One turn moves each row of this set onto another row. After a few examples, where does it send each row asked below?
Z_520: [-14 -15  -1 -29  13   9   8 -12 -17 -10  -2 -15  16  27  -4  -1  -9   0
   8 -12  24  -3  15  -7  -7   9   9   3  -6   6 -34]
Z_825: [ 10 -15  -9 -18  10   9   3   4 -22  -9  -9  -8  34  35  14  -2 -12  -6
  22  -6  18   1  17   5 -16 -19  11  -4  -3  -7 -24]
Z_670: [ -2  -6  18 -10  -6   5  24  10 -17  -1 -22  -3   3  28  -7  -5  -2  22
 -13   0   8  13  -7 -13 -15  10   5 -11  -1   1 -13]
Z_203: [ -1  -4  14  -7  -5   1  21  11 -16  -3 -24  -3   4  28  -9  -4  -1  21
 -16  -1   8  14  -5 -10 -12   8   6 -12  -2  -3 -14]
Z_13: [ -5  -6 -12 -14  10   8  -8 -11 -19  -4 -14   4  32  27   2 -17   4  -2
   8  -2  16   4  17  -8 -14  -7   3   7   1   4 -41]
Z_521: [  4  -3  12  -9  -7  10  24  22 -15  -6 -19  -7   2  32  -1   1  -5  22
 -10   1  11   5  -4 -11 -13   9   3 -15  -1  -4 -10]
Z_206: [-11 -15   2 -26  14  16  15  -7 -18 -11  -3 -17  16  31   7   0 -12  -1
  12 -17  19  -6  12   0  -6   8   9   8  -7   3 -29]
Z_41: [ -9 -14  -6 -24  15   3   6  -6 -16 -17  -6 -18  17  29  -3   3 -10  -3
   5 -13  23  -3  17   0  -2   5  13  -2 -10  -2 -30]
Z_768: [ 16 -11  -3  -8   1   9   5   7 -18  -2 -11  -2  35  34  11 -10 -10  -7
  20  -1  13   0   9   0 -22 -28  13  -8   2  -2 -15]
Z_417: [  9   7  -7 -22   7  29   2   0   6   3 -11  -3   4  13   7   8 -18   6
   2  -6   4   0   1   1  -4   3  -1  -3 -10  -1 -23]
Z_523: [ -1   9  14  -5  11   0  -7   6 -13  -6 -23 -11  12  24 -15   4 -35  13
   3  -2   8   8   6  -9 -15  -9  23 -16   9  15  -8]
Z_850: [ 10  -3  16  -3 -14  -6   5   2 -20 -10 -19   2  21  32  -9   8 -14  24
  -2  10  -2  -2   8  -6 -17  -3   7  -9  19   3  -6]
Z_987: [ 14 -13  -1 -13   0   8   3   5 -19   1  -7  -2  34  32   5 -11 -11  -6
  21   2  18   1  10  -6 -26 -28  11 -12   3   2 -17]
Z_177: [  8 -17  -5 -27   9  11   3   2 -22  -4  -5  -9  32  33  10  -3 -14  -4
  26  -3  21   1  18  -2 -21 -18   8  -7   0   0 -25]
Z_815: [ -1   9  20   0  11  13   3   8 -14  -5 -24 -10  12  29   1   1 -37  14
   7  -8   0   6   1  -2 -14  -7  20  -3  10  16  -4]
Z_328: [  7   0  15   2 -15  -3   5   1 -19 -10 -22   5  22  33  -6   5 -10  25
  -5   9  -5  -3   7  -6 -13   1   5  -3  20   4  -9]
Z_142: [  4  -3   5 -29   8  18   5 -13   0   9 -15  -2   6   6  -3   5 -20   4
   4  -9   3  15  -2   4 -11  -4   7  -4 -12   2 -21]
Z_59: [ -7  15  14  -4   8  17  -7   4  -9  -2 -18  -5   9  25  -7  -3 -30  18
   3   0   7  -1   5 -18 -15   3  12  -5  16  24 -16]
Z_158: [ -6  -7  -7 -13  10  16  -2 -11 -20  -1 -13   4  32  29  11 -19   3  -1
  12  -5  13   3  13  -6 -15  -5   2  14   2   7 -39]
Z_751: [  9  -3  20  -2 -15   0   9   3 -20  -9 -19   3  21  34  -3   7 -15  25
   0   8  -4  -3   5  -5 -17  -2   5  -5  20   4  -5]
Z_834: [  9   6 -10 -25   7  22  -4  -1   6   2 -10  -3   4  10  -2  10 -17   5
   1  -2   9   2   5  -3  -5   2   0 -10 -11  -1 -25]
Z_599: [  3  -1  -9  -1   1   9  -7  -5 -15  -1 -14   9  33  29   1 -24   6  -4
   5   4  13   1  10 -11 -19 -16   5   2   4   6 -32]
Z_84: [  7   0  -1 -22  10  14   3 -11   1   4 -19  -2   7   7  -1   5 -18   2
  -1 -10   0  16  -1   9  -6  -5  10  -3 -16  -3 -20]
Z_89: [  2  -2  -4  -3   0  16  -2  -5 -16   4 -12   9  33  29   6 -25   4  -2
  10   2  11  -1   8 -12 -21 -15   3   6   7  10 -31]
Z_767: [ -3  19   5   8  11   9 -11   9  -8 -11 -27  -6  11  28  -6  -2 -26  14
  -5  -3   2   0   6  -9  -7   1  16  -3  10  13 -14]
Z_590: [-11 -12  -5 -17  16   9  10  -8 -16 -16  -9 -15  17  32   6  -2  -7  -3
   4 -18  16  -3  13   4   0   9  11  11 -10  -1 -31]
Z_144: [  4  -4  11 -11  -7   6  21  21 -14  -6 -18  -8   2  31  -7   2  -6  22
 -10   3  14   6  -2 -14 -13   9   3 -20  -1  -3 -12]
Z_488: [  6  -1  19  -4 -15  -1   5   0 -20  -7 -19   5  21  32  -8   4 -11  26
  -2  10  -3  -3   7 -11 -17   1   3  -5  22   8 -10]

Z_158 goes to Z_825
Z_41 goes to Z_520
Where do these go?
Z_815 goes to Z_767
Z_89 goes to Z_768
Z_521 goes to Z_203
Z_142 goes to Z_417
Z_751 goes to Z_328

One turn moves each row of this set onto another row. After a few examples, where does it send each row asked below?
Z_19: [-14  -9 -14   0 -12  29  -4 -18   5 -11   2  12 -20 -12  11  14 -11 -13
 -28 -15 -12   5   9  15  -4  -2 -14  -5  24  -6   0   1  -3 -31 -10]
Z_290: [-13   1 -16 -12   3  22  -9 -10 -25  -5  12   3 -16 -28  -4  -8 -35 -12
 -30  -1  -2  -6  19   4 -23  13  -3  -6 -21  13  -6  -6 -19 -23 -10]
Z_66: [-25 -12 -10 -21 -12  38  -8  -4 -15   6   7  -7 -15 -10   6  19 -20 -23
 -22 -21  -6   3  14  26  -5  -4  -8 -10  12  -5   7  12  -7 -23 -16]
Z_479: [-12  -6 -10 -19  -5  24  -1 -12 -14 -10   8  -8  -8 -32  12 -12 -33  -7
 -15 -24  -8 -16  25  17 -17 -22   2  -4  -9   7  -9   2 -31 -16 -16]
Z_986: [ -2 -12  -8 -15  -8  34   0 -11  -2 -20  18  19  -8 -35   8  17 -23  -5
 -27 -18 -12 -11   8  12 -11 -12 -11  -5  16  12   1 -14  -7 -29  -6]
Z_233: [-10 -11 -10   2  -1  36 -16   4   3   3  17  -9 -14 -34 -10  14 -25   4
 -17  11 -11   1  19  -1  -6 -15  -7   8   4  -4   4  28 -10 -36   1]
Z_436: [-25 -13   6  -9 -10  29  -6  13   8   6  20  -5 -20 -16  -4  15 -27  -4
 -13  10   3  -8   1   3  -4 -20  -8   8   9  13  -2  24 -13 -24  -1]
Z_114: [-14 -11  -6   1  -9  23  -6   2   9   3   8 -12 -19 -32   4  -6 -29   7
 -11   6  -3  -9  10  -5  -4 -27  -6   8   2  -3   0  27 -19 -16  -2]
Z_827: [-13   8 -19 -10  -6  15 -16 -14 -12 -12  -3   8  -9 -19  -4  -2 -41  -4
 -25 -10 -23 -15  23   3 -22 -14  11  -3  -4  15 -13 -14 -15 -31 -11]
Z_23: [ -3 -10  -5 -23  -8  32  -1  -9 -20 -12  10  -7  -6 -43   8  -1 -25  -7
 -21 -26 -11 -19  22  18 -12 -23   2  -8  -5  13  -5   1 -18 -19 -13]
Z_841: [-21  -5   4  -2  -4  25  -9   6   5   3  19  -7 -24 -11 -10  20 -24  -1
 -15  12  -6  -9  15   8 -12 -20  -2  13   3  15  -9  26 -11 -35   2]
Z_426: [-30  -3 -12 -20  -7  30  -8  -8 -11   5   6  -7 -18   3   5  20 -29 -19
 -18 -21  -9   2  21  29 -17  -6  -4  -3   5  -2  -2  10 -13 -26 -15]
Z_466: [-27   7 -17 -14 -12  12 -13 -11  -7  -3  -6  10 -15   0   1   1 -47  -8
 -22 -11 -16 -12  13   5 -21 -13   7  -3   2  11  -9 -12 -13 -20 -13]
Z_585: [ -4 -10  -9  -7  -9  35  -4 -17   1 -17  11  15 -14 -27   5  21 -10  -9
 -31 -16 -14  -2  12  16  -6  -4 -12  -4  19   5   0  -5  -1 -38  -7]
Z_179: [-18 -11   3  -6  -8  23  -2  11   4   0  20  -6 -18 -26  -2   2 -34   1
 -10  10  -2 -17   7  -1 -10 -31  -3   9   1  17  -8  21 -21 -17   0]
Z_387: [ -7   1 -19  -8  -7  22 -20 -13 -13 -15  -3   7  -1 -37  -1 -14 -33  -6
 -27  -9 -20 -11  17  -4 -11 -10   7  -8   1   9  -6 -13 -18 -31 -14]
Z_673: [-19  -2 -19   0 -11  17   3 -15   1  -9   3  13 -26   2  10  13 -38  -8
 -21 -13 -21  -6  18  16 -25 -17  -5  -1  12   2 -12  -3  -8 -17  -5]
Z_668: [-18   3 -18 -12  -1  20  -5  -6 -27   0  10   3 -21 -14  -5   1 -42 -15
 -30   0  -6  -6  18   6 -28   8  -1  -7 -20  13  -7  -4 -12 -16  -8]
Z_486: [-22 -11  -4   5  -5  22  -8   6   7   1  14 -10 -18 -23  -1  -8 -29  -1
  -9  12  -3  -6  10  -4  -7 -21  -6   9   3   4  -9  27 -28 -22  -2]
Z_769: [ -4  -9 -26   1  -3  25  -2 -13  -5 -21  12  12  -8 -32   9  -7 -40  -4
 -20 -12 -22  -5  21   6 -23 -14  -7  -5   9  -1  -9  -9 -24 -21  -7]
Z_186: [-22  -6 -16  -1 -15  21   2 -15   6  -7  -1  12 -25   1  14  12 -25 -13
 -23 -16 -14   1   9  16 -12  -9 -11  -4  21  -5  -4   0  -6 -17  -9]
Z_178: [-11  -2  -9 -17  -1  24  -7 -11 -21  -7  10   4 -13 -35   1 -12 -26 -12
 -31  -4   6  -8  10   2 -14  13  -6  -7 -18  14  -1  -7 -20 -22 -12]
Z_90: [-21 -13  -6  -6  -4  31 -13   6  11   7  16  -8 -13 -26   0   7 -30   3
 -11   8   3   3   6  -3  -3 -13 -14   8   8  -6   9  25 -17 -26  -3]
Z_175: [-16   0   3  -4  -1  22  -9  -4  11   3  14  -7 -23 -18  -6  19 -27  11
 -13   5  -5 -10  20   6 -15 -23  -3  18  -4  10  -5  24  -9 -37   2]
Z_52: [-14   0  -9 -14 -15  30 -21 -10 -12  -4  -5   9 -13 -15  -5  19 -17 -15
 -36 -11 -18  -6   9   8  -3  -3   4  -9  13  11   2  -7   8 -39 -12]
Z_508: [-24   1 -19  -6 -14  25 -24 -13  -8   0 -11   6 -15  -5  -2   7 -21 -18
 -31  -9 -18   3  12   6  -4   3   2  -9  15  -3   0  -2  -2 -36 -15]
Z_926: [-10 -10   4  -3  -5  29  -6  10  -1  -3  22  -6 -17 -32 -11  13 -26   2
 -16  12 -10 -17  15   2 -11 -28  -1  10  -1  21 -10  21 -12 -30   3]
Z_625: [-11 -15 -10 -20 -11  44  -9  -4 -19  -1   8  -9 -10 -29   4  14 -12 -20
 -26 -22 -10  -1  15  22   0  -7  -6 -13  10  -2   6  11  -5 -26 -16]
Z_526: [-11  -3  -1 -20  -8  24  -3 -11 -19  -5   7   5 -18 -33   3  -4 -18 -13
 -34  -8  10 -12   4   5  -8  10  -6  -7 -15  19   1  -6  -9 -20 -11]
Z_607: [-27   1 -16 -13  -1  23  -8 -15 -11   0   5  -8 -18  -1   5   7 -34 -13
 -15 -20 -11   0  31  27 -24  -8   0   1  -4  -1 -10   9 -24 -28 -15]
Z_73: [ -9 -14  -2   5  -3  35 -14   9  -1  -2  20 -10 -14 -36 -11   7 -17  -2
 -18  14 -11  -5  15   0  -4 -18  -4   6   4  10  -6  27 -14 -37   1]
Z_395: [-10  -2 -25   5  -4  20   0 -15  -4 -16   7  12 -19 -14   6   4 -40  -5
 -21 -11 -29  -6  28  12 -29 -17  -4  -1   7   0 -16  -5 -16 -22  -5]
Z_12: [-24  -6   3 -13  -6  24  -7   4  14   7  17  -4 -19 -16   0  18 -35   7
 -10   4   5  -9   6   3  -9 -21  -9  14   3   8   5  20 -12 -24  -1]
Z_11: [-20 -17  -1  -1  -8  34 -11  11   5   3  19  -9 -15 -29  -3   4 -21  -6
 -15  12  -1  -2   3  -2   2 -14 -10   4  12   4   0  27 -18 -27  -3]
Z_460: [ -9  -7 -12 -19 -16  28 -16  -6 -11 -12  -1  10   0 -38   4  -9 -29  -9
 -28 -13 -10 -13   3  -5  -1 -10   2 -13   9  11   4 -15 -12 -23 -16]
Z_614: [-21  -2 -16  -5 -12  22  -5  -8 -24   7  -3  -2 -30 -11   0  -1 -23 -22
 -35  -1  -4  -1  10   7 -12  12  -5 -13  -9   3  -3   7  -2 -11 -10]
Z_682: [-32   3 -20  -9 -15  17 -18 -10  -4   1 -11   7 -16   2   4  -1 -37 -16
 -23 -10 -13   0   7   3 -10  -4   2  -8  12  -1  -2  -5 -12 -22 -15]
Z_708: [ -3 -14 -17 -12  -7  30   1  -9  -2 -21  17  17  -5 -38  12   0 -36  -4
 -22 -15 -13 -10  10   5 -15 -15 -11  -6  13   7  -1 -15 -19 -19  -8]
Z_908: [ -1 -14  -6 -21 -10  41  -5  -6 -23  -8  11  -8  -7 -43   4   9 -13 -13
 -26 -24 -13 -11  21  20  -4 -16  -1 -11   2   8   1   6  -8 -27 -13]
Z_3: [-11  -4  -5 -25 -18  30 -14  -5 -11  -8   0  12  -7 -27   0  11 -23 -12
 -33 -15 -10 -15   1   3  -1 -10   3 -11  12  18   5 -14   3 -27 -13]
Z_48: [-12 -11   0  -9 -11  26  -1   9   4   4  15  -7 -19 -30   0  11 -36   8
 -12   5  -4 -17   8  -2  -9 -34  -4   7   1  10   1  21  -7 -12   2]
Z_662: [-13  -4  -6   7  -2  22 -12  -7   9   0   8 -12 -20 -29  -3   1 -22  10
 -14   8  -9  -5  23   0  -8 -21  -4  13  -3  -1  -6  29 -17 -34   0]
Z_992: [ -6  -9  -3  -5  -5  32  -8   8  -1   2  19  -8 -18 -33 -11  23 -30   8
 -17   8 -14 -12  18   2 -12 -28  -3   9  -1  10   0  23  -1 -30   5]
Z_974: [-11  -1  -1 -16 -11  24  -4 -13 -22  -2   2   3 -25 -27   0   5 -10 -16
 -39  -7   3 -11   7   9  -7   9  -3  -9 -12  18  -2   0   1 -23  -9]
Z_794: [-20  -1 -16 -12  -1  20  -6 -17 -11  -7   4  -9 -12 -17  10  -9 -36  -9
 -13 -21 -10  -6  31  22 -23 -14   1   0  -8   0 -13   6 -34 -23 -17]
Z_254: [-20  -6  -4   9  -1  24 -13   2   5   1  14 -10 -22 -18  -9   3 -22  -1
 -14  14 -10  -3  20   3 -10 -17  -3  13   1   6 -13  30 -21 -36   0]
Z_228: [-15  -2  -8  -6 -12  25  -6 -12 -24   3  -3  -1 -30 -18  -1   4 -10 -20
 -40  -4  -4  -4  11   9  -7  12  -3 -10 -10   8  -3   6   3 -20  -9]
Z_612: [-24  -1 -18 -10  -8  20  -3  -4 -26   6   4   0 -27  -7  -1   1 -39 -20
 -30   0  -5  -4  12   7 -22   8  -3 -10 -13   7  -5   1  -7  -7  -9]

Z_460 goes to Z_3
Z_228 goes to Z_614
Where do these go?
Z_986 goes to Z_585
Z_175 goes to Z_662
Z_841 goes to Z_254
Z_23 goes to Z_908

